What is the hidden score of each row? Scores go from 0 to 30, and 15 is about the middle. The score is a weighted sum of the row's numbers plus the product of two more (or one squared), each taken from its middle value.
Array([ 21,  37,  39, -15, -20, -42,   2,  17, -28,  34,   7, -20,   0, -20,
       -43,  32]) -> 21
Array([-29, -18,  29, -18, -18, -22,  41, -60, -35, -33,  10, -60, -25, -15,
       -31, -12]) -> 10
Array([-41,  -4, -11, -39,   4,  -7, -16, -34, -18, -32,  -4,  25,  -1,  10,
       -38,  62]) -> 24
Array([ 26,   7,  10,  58, -59, -27,   1,  32,  15,   9, -25,  65,  35,  26,
        11,  -7]) -> 17
Array([-43, -15,  13, -37,  32,   7,  62,  31, -21,   7,  -7,  13,   9,  31,
       -77,  30]) -> 14
Array([ 35,  38,  70,  -6,   8, -27,  38,  36,  37,  33,  -4,  13,  -2,  49,
         1,  10]) -> 7
Array([ -3, -16,  22, -30, -13, 101, -51, -23,  -3,  47, -12,  34,   2,  -5,
       -86,  28]) -> 11
Array([  3,  27,  52, -16,  10, -22,   1, -27, -30, -36,  20, -57,  38,  16,
         4,   8]) -> 8
Array([-37,   3, -39,  41, -30,  -8, -16, -19,  16,   0, -30,   8,  18, -12,
        -5,   1]) -> 22
Array([-32, -52,   4,  91, -35,  -9,  15, -18, -40,  25,  -3, -38,  -1, -37,
        35,   7]) -> 10
Array([  8,  -3, -20,  -3, -58,  10,  27, -28, -19, -45,   7, -25, -21,  13,
        -7,  -9]) -> 22
Array([ 54,  41, -32, -12, -20, -15,  11, -24,   5,  46, -61,  50,   7,  32,
        -1, -15]) -> 20
Array([-27,  -9,  23, -10,  24,  -5, -15, -17,   7,   2,  29,  -8,  21, -38,
         5,   4]) -> 10
Array([ 11, -23, -18,  -7, -27,   2,   8,  -4,  47,  -1,  17,  22,  59, -11,
       -36, -18]) -> 17
Array([ 53,  -3,   3, -10, -26,  -7,  49, -26, -41,  -2, -41,  26,  -7,  20,
       -12,  -3]) -> 16
Array([  7,   5,  51,  23, -51, -63, -26, -21, -11, -11,  -5,  39, -27,  40,
         3, -69]) -> 17
Array([ 50,  14,  32, -47,  21,  35, -14,   1,  23, -25,   5,  -5, -34,  40,
       -12,  22]) -> 12
Array([ -3,  -8,  24,  -3,  29,  -9,  35,  70,  15,  38,  27,  53,  38,  -5,
       -58,  29]) -> 14
Array([ -3, -34,   2,  42, -22, -46,  16,  23, -18,  24, -30,   2,  35, -40,
        20,  -1]) -> 12
Array([ 30,  18, -10, -19,  37, -63,  24, -29,  29,  32,  24,  -9,  -1,  -3,
        26, -37]) -> 12
Array([-19, -33, -25,  26,  15,  -4, -12,  22, -48,  -7,   5,   0, -51,   9,
         6, -30]) -> 18
Array([ 46, -57, -39,  21, -63,  29,  -3,   0,   9, -36, -62,  14, -25,  80,
       -34, -81]) -> 28
Array([ -7,  32,  10, -30,   1, -18, -42, -41,  57,  47, -65,   9,  19, -34,
       -20, -25]) -> 10
Array([-12, -25,  -6,  48,  16,   8, -21,  28,  28,  31, -25, -12,  22,   7,
         0, -33]) -> 6
Array([-23, -26,  12,   8, -39, -51,  -8,  34, -31,  14, -53, -44, -29,  24,
        20, -11]) -> 16
Array([ 20,  19,  12,  38,  28,  24,  15,   2,   2,  68, -50,   6, -16,  -8,
        16,  57]) -> 11
Array([-30,  13,  -8,  -5,  34,   7, -33,  24,   5,  57,  -9, -51,  -6,  27,
        27,  66]) -> 12
Array([ 14,  25,  -9,  -8,  16,  23,  -5,  -2,  18,  26,  27,  52,   2,  48,
       -11, -14]) -> 16
Array([ -5,  74,  13,  47,  31,  10,  -1,  13,  -5, -36,  40, -15,  13, -19,
        -5,  41]) -> 11
Array([-51, -24,  34, -10,  75,  -8, -44,  12,  11, -47,  43,  34, -57,  33,
         4,  78]) -> 14
Array([ 53,  48,   0,  22,  10,  13,   5,  15,  32, -13,   9,  46,  18, -17,
         2,  -3]) -> 16
Array([ 16,  74,  -5, -73,   8,  28, -16, -39,  58, -37, -38,  52,   0,  82,
       -41, -26]) -> 19
Array([-43,   3, -12, -36,  31,  40,  60,  35, 124,  16, -26,  29,  31,  12,
       -74, -16]) -> 11
Array([-25, -42,  32, -19,  25,   3, -33, -39,   3, -13,  14,  -2, -13,  30,
       -28,  10]) -> 9
Array([ -2, -17, -10,  -1, -12, -64,   1, -28, -28,  58, -41, -15, -20,  -9,
        33,   0]) -> 15
Array([  3,   6, -48,  34, -42,  40,  49,  -4, -30, -35,  31,  22,   5,  22,
       -28, -15]) -> 26
Array([ 18,   5,  -7,  22,  18,  28, -11, -20,  27, -11,  36,   2,  11, -19,
        -5,  30]) -> 15
Array([-17, -12,   0,  -7,  34, -12,  27,  -2,  27, -11,  14, -10,  -9, -34,
        20,  39]) -> 15
Array([ 30, -18,  -6,  -6, -32,  -3,  19, -43, -16,  -5,  -6, -29, -17,  -8,
       -10, -19]) -> 14
Array([ 66,  -7,  45, -15,  36,  41, -17, -27,  11, -47,  -9, -40, -20, -13,
        26,  24]) -> 4
Array([ 62,  -3, -10,  -7,   0,  -7, -28,  -6,  28,  41, -19, -31, -17, -38,
        35,   8]) -> 16
Array([-42, -27,  42,   0,   7, -19, -40, -63, -44,  -8,   5, -65, -49, -47,
        23,  40]) -> 10
Array([  4,  21, -33,  28, -60, -11, -20,   8,  10,  92, -36,  -3,  29,  -7,
       -34, -33]) -> 21
Array([ -3, -17, -10, -36, -16,  36,  40,  12,   3,  16, -18,  76,  47,  22,
       -19, -28]) -> 13
Array([-19,  19,   0, -33,   0, -36, -17, -22,   3,  53, -10,  -6,  -1,  38,
        45, -38]) -> 9
Array([-39, -28,   0,  -9,  41,  37, -22,  35,  16,  11,   3, -23,   2, -18,
        13,  22]) -> 10
Array([-36,   7,  23,  27,  16,  52, -56,  34,  15,   0, -55,   5,  44,  21,
       -17,   6]) -> 6
Array([ 27,  -5,   9,   4, -19, -15,  -1,  -4, -39,  42, -51,  11, -22, -29,
       -15,  19]) -> 20
Array([-26, -21, -21,  37, -36,  34,  50, -53,  18,  32,  13,  13, -13, -22,
         5, -11]) -> 9
Array([ 30, -18,  27, -28,  61,  -5, -59,  25,  -3,  21, -34, -14,  18,   9,
        16,   0]) -> 3
Array([-16,  45,   4, -31,  50, -28, -73,  22,  31, -15,  59, -38,  -6,  23,
        39,  30]) -> 16
Array([-39, -12, -22,   3, -31,  -3, -20, -57, -29, -11, -18, -32, -36,  56,
        18, -39]) -> 19
Array([-40,  -6, -14,  -6,   7,  16, -24, -19,  -4,   0,  37,  38,  -1,   8,
         2,  17]) -> 19
Array([ 19,   8, -33,  51, -64,   1,  -9,   1,  71,   7,  62,   0,  38, -58,
        30,  15]) -> 23
Array([-10,   0,  20,  15, -35,   9,   3,  -2, -31,  42, -35, -26,   9,  -1,
       -23,  15]) -> 13
Array([ 11,  15,   1,  -8,  17, -42,  41, -30, -24, -19, -25, -36, -41,  24,
        29, -50]) -> 11
Array([-45, -47,  -2,  -3,  17,  16,   7,  17,  18,   4, -23,  -2,  14, -27,
       -22,  63]) -> 14
Array([-53,  52,  39, -28, -36,  29, -57, -32,  -5,  16,  47,  10, -22, -11,
        -1,  21]) -> 14
Array([ 15,  17,   8,  33, -14,  -8,   2,  -4,  12,  53, -11,  12,  48,  31,
        33, -48]) -> 6
Array([-13,  15,  14, -50,  34, -10,  10,  -1,   7,  15,   4, -15, -22,  40,
         9,  -6]) -> 10
Array([ 21, -45, -35,  31, -31,  70,   5,  45,  56,   7,  29,  19,  25,  42,
        -9, -33]) -> 15
Array([ 16,  -8, -37,  29,  29,   2,  36,   9,  -3,  36,  19,   9, -22,  33,
       -29,  -5]) -> 17
Array([-48, -11, -37,  45,  29,  17, -37,  30,  44, -30,  30,  32, -19, -17,
        20,   9]) -> 19
Array([-20,  38,   3, -21,  45,  56, -27,  12,  18, -11,  27, -52,  35, -43,
       -15,  40]) -> 12
Array([  7, -29,  27, -18, -11,  16,  -3, -51, -73, -14, -57, -47, -12,  17,
        12,  22]) -> 9
Array([-33,   9,   5, -36, -20,  53, -30,  18, -78, -50,  19, -24, -53, -10,
        61,  19]) -> 20
Array([-39, -69,  13,  47, -38,  47, -38, -16, -25, -30,   1, -11,  40,  -8,
       -68, -59]) -> 16
Array([ 15,   3,  -3,  48, -59,  74,  50, -28, -48, -26,  45, -14,   8,  25,
       -26, -51]) -> 15
Array([-20,  -9,  43, -27,  18,  -6,  -1, -26, -39, -29,  -4, -16, -33,   2,
         4,  44]) -> 12
Array([ 21,  47,  23,   2, -35,  14,  54,  12,  13,   3,  45,  52,  -2, -26,
       -28,  14]) -> 24
Array([-10, -35,  -4,  -5,  -1,  17, -20,  12,  17,  38,  -4, -16,  11, -23,
        53,  19]) -> 10
Array([ 20,   6,  57,   3,  20, -37, -25, -11, -23, -17,  -8,  -1, -45,  -2,
         9,   6]) -> 12
Array([ 61,  28,  32, -16,  48, -67, -10,  55,  34,  15,  23, -16,   4, -29,
        41,   1]) -> 11
Array([ 19, -17,  -4,   9, -29,  18,  21,  -4, -29, -23,  20, -11,  18, -47,
         8, -11]) -> 16
Array([ 11,  54,  10, -26, -41,  19, -39, -73,   4,   6, -18, -77,   7,  18,
        31,  17]) -> 7
Array([ -6, -46,  25,  11,   8,   7,  16, -12, -61, -29,  46, -45, -69,  10,
        40, -15]) -> 10
Array([-90, -47, -72,  64, -43,  19,  25,   3,  11,  20,   2,  -6,  45,  15,
       -31, -30]) -> 22
Array([-71, -41,  -5, -35,  34,  43,  13,  29, -12, -29, -19, -58, -32, -37,
       -30,   5]) -> 14
Array([-14, -21,   8,   3, -61,  24,  56,  12, -21,  -3, -15,  21, -25,  28,
         3, -18]) -> 15
Array([  3,  16,  44, -38,  20,   9, -13, -11, -23,  -2, -14, -10, -73, -11,
        26,  28]) -> 14
Array([ 55,  43, -36,  -7,   1,   2,  31,  22,  44, -32,  42,  22,  22, -21,
         7, -14]) -> 22
Array([ 22,  80, -15, -11,  16,  37,  56,  -6,  -4,  26,  -1, -15,  79,   7,
       -24, -43]) -> 8
Array([ -6, -20,  54, -50, -22,  27,  45, -22, -42, -10, -71, -75, -17,   6,
        -6,  28]) -> 1
Array([ -1,  19,   8,  28, -17,  15, -37,   7,  17,  45, -45,  74,  32,  62,
       -46, -27]) -> 16
Array([   5,    2,   50, -102,   46,   33,  -32,    7,  -16,   -3,  -11,   -5,
        -58,   44,  -11,    1]) -> 8
Array([  0,  35,  16,  30, -38, -44,  10,   2, -12,  56, -62, -50, -28,   8,
        28, -71]) -> 11
Array([-17, -15,  19, -64, -19,  11,  61, -15, -32,  47, -27,  -4,  30,  -4,
       -35,  39]) -> 8
Array([-23, -20, -19, -49,  29,  44,  22,  -9, -42, -49, -11, -45,  -9,  31,
        -6, -10]) -> 13
Array([  9,  15,   8, -17,  23, -23,  12,  42,  31,  10,   9,  38,  19,  18,
       -20,  43]) -> 17
Array([-38, -12,   4,  41, -40,  17, -11, -15, -31, -67, -23,   7, -19,  20,
         7, -22]) -> 21
Array([ 33, -16,  19,  -5, -42,  18, -18,  -2,  -8,  47, -49,  10,  28,  32,
        10,  -3]) -> 9
Array([  46,   39,   25, -101,   65,   62,   48,   10,   19,   34,   52,   31,
        -36,    1,  -11,   84]) -> 21
Array([  1,  26,  13,  16,  26, -30, -38, -42,   2,   2, -21, -13,  -8,  22,
        40,   6]) -> 11
Array([-33,   5,  22, -17, -15,   4,  24,  -5, -57, -32,  24, -29, -42,  -4,
         1,  24]) -> 18
Array([ 13,  15,  64,  -7,  12,   4, -40,  10,   8,   4, -66,  27, -25,  -8,
       -17,  29]) -> 11
Array([-68,   8,  27, -73,  29,  45, -27,   0, -27,  87, -19,  31,   5,  -5,
       -39,   6]) -> 9
Array([-33,  21,  18,  34, -31,  -3,  -8, -13,  22, -32,  -5, -13, -11,  23,
       -25,   4]) -> 18
Array([  1,  24, -55,  -5,  16, -24, -32,   3, -25,  -3, -33, -10,   9,  33,
        52, -27]) -> 18
Array([ 13, -69, -16,  38, -24,  28,  24,  -4,  14, -13, -59, -37,  -4,  10,
       -50, -45]) -> 13
Array([ 34,  25,  18,   0, -16,  17, -34, -39, -28, -15, -34,  18, -37,   0,
        -7, -23]) -> 17
Array([ -3,  -8,  27, -20,   8, -54,  -8, -22, -14, -37, -13,  41,   1, -41,
       -18,  -7]) -> 18
Array([ -6,  14,  -8,  21,  -7, -48, -13,  -3,   7,   0,  13, -16, -20,  -6,
       -32,  -9]) -> 22
Array([-33, -70, -24, -12, -15,  -1,  22,  15, -50, -26, -36, -19, -32,   1,
       -25, -15]) -> 20
Array([ 13, -25, -26,  50, -30, -29, -11,  -9,  13,  39,  -6,  38, -31, -25,
       -30, -29]) -> 25
Array([ -6,  41,  52, -12,  -3,  38,  15,  27,  33, -15,  73,  -8,  92, -66,
       -22,  30]) -> 10
Array([ -5,  44,  48,  -9,  -8,  39, -41,  23,  -8,  39,  13, -11,  43,  20,
        21,   2]) -> 6
Array([ -6, -54,  14,  50, -29, -26,   6,  -1,  -1, -17, -10,  35,   7,  -6,
       -35,  13]) -> 17
Array([-19, -11, -54,  37, -39,   1,  55,  25, -11,  12,  21, -22,   6, -10,
        16, -55]) -> 20
Array([ 23, -20,  24,  28,  35,  55,  14,  -1,  27, -26,  -4,  22,  41,   6,
         6,  29]) -> 2
Array([ 57, -17,  21,   5,  16, -27,  64,  50,   6,  33,   6, -17, -19,  -7,
         5, -23]) -> 12
Array([ 15,  -8, -11,  20, -27,  56, -23, -11,  50,  56,  -4,  51,  41,  21,
       -48,  12]) -> 14
Array([  7, -11, -19,  22, -23,  34,  28,  13, -25,  12,   4, -20, -39, -69,
        16,  11]) -> 24
Array([  0,   0,  19,  -3,  -8,   0,  19,  20, -18, -21,  57,  52,  35, -30,
        -6,  -5]) -> 17
Array([-23,   9, -25,  21, -67,  19, -16,   7, -47,  11,   1,  23,  15, -19,
        16, -35]) -> 23
Array([ 16,  10, -18, -15,  -8,   9,  26,  13,  74,  -5,  12,  55,  21, -29,
        36, -10]) -> 18
Array([ 25,  21, -22, -10,   8,   1,   8,  48,  -8,  20,  23,  -9, -37,  28,
        40, -49]) -> 17
Array([ -8,   2, -10, -56,  13, -58, -32,  29,  21,  19, -15,   6, -44, -22,
        32,   7]) -> 25
Array([ 52,  51,  34, -21, -36, -28,  -5, -17, -31, -50,  15, -22, -47,  -8,
        49,  20]) -> 20
Array([ -5,   7,   6, -40,  73, -36, -16,  41,   5,  25,  39,   8,   5, -63,
        18,  25]) -> 21
Array([ 17,  26,  27, -18,  58,  53,  12, -19, -34, -56,  62, -88, -13, -51,
        13,  40]) -> 9
Array([-11,   0, -29, -16,  41,   1,  -1,  -8,  -6,  -4, -18,  -6, -41,  28,
         8,  -4]) -> 16
Array([-17, -15,  -4,  35,  -8,  49, -28,  -6,   9,  -9, -11,   4,  -7,  60,
       -15,  -3]) -> 16
Array([ 67,  -6,   7, -21,  39, -21,  11,  49,  46,   5,  57, -28, -16, -42,
        52,  45]) -> 20
Array([  5,  11, -36, -30,  42,  25, -45,  25,   7, -31,   8, -37,  31,  13,
        40, -39]) -> 12
Array([-33, -38,   5, -10, -30, -13,  20, -12,   9,  10,  -9,  36,  24, -39,
         0,   8]) -> 15
Array([ 69,  43,  27, -24, -19,  15,  32,  31,  -2,  26,  53,  18, -21,  -1,
       -16, -20]) -> 21
Array([-20, -69, -25,   3,  15,  27,  32, -10, -12, -21,  10, -42, -28, -36,
        19, -18]) -> 12
Array([ 16, -10,  25,  -2, -38,  21, -48,  30,  -7,   5,   4, -15,  27, -43,
       -23,  13]) -> 17
Array([ 52,  -5,  10,  11,  17,  12,   5,  37,  67, -14,  45,  45,  27,  -6,
        -9, -47]) -> 11
Array([ -4,  -1, -33,  35, -18, -11, -46,  15,  -3, -63,  10, -33,  23, -54,
        57,  -7]) -> 18
Array([ 63,   7, -22,  40,  -9,  23,  34,  14, -82, -28, -50, -12, -14,  25,
       -55,  -8]) -> 15
Array([-31, -29,   9,  -5,  20,  59, -55,  37, -16, -38,  -6, -17,  12, -17,
        -7,  37]) -> 12
Array([ 33,  32,  19,   1, -33,  22,  15, -19, -43, -53, -18, -23,  12,  -9,
        36,  10]) -> 14
Array([ 22,  38,  -4,  25,   2, -13, -21, -15,  -1,  10,   3,  18,  22,  42,
       -42, -15]) -> 18
Array([ 38,  16, -15,  37,  36, -37,  -3,  16, -26, -16,   9, -24,  -3, -19,
        24,  35]) -> 10
Array([  3,  43, -27,  -4, -28,   1,  25,  -4,  29, -11, -34,   0,  16, -17,
        15,  -1]) -> 19
Array([ 54,  -6,  29, -27,  51, -58, -30,  31,  17,  47, -16,  -8,   4,  18,
        33,  47]) -> 8
Array([ -3, -22, -22,  61, -17, -18,   2, -48, -44, -30, -17,   0,  -5,  -5,
        18, -43]) -> 17
Array([ -7,   9,  22, -51,  74, -36,  -6,   7, -36, -25,  24, -26,  -2, -66,
       -13,  41]) -> 16
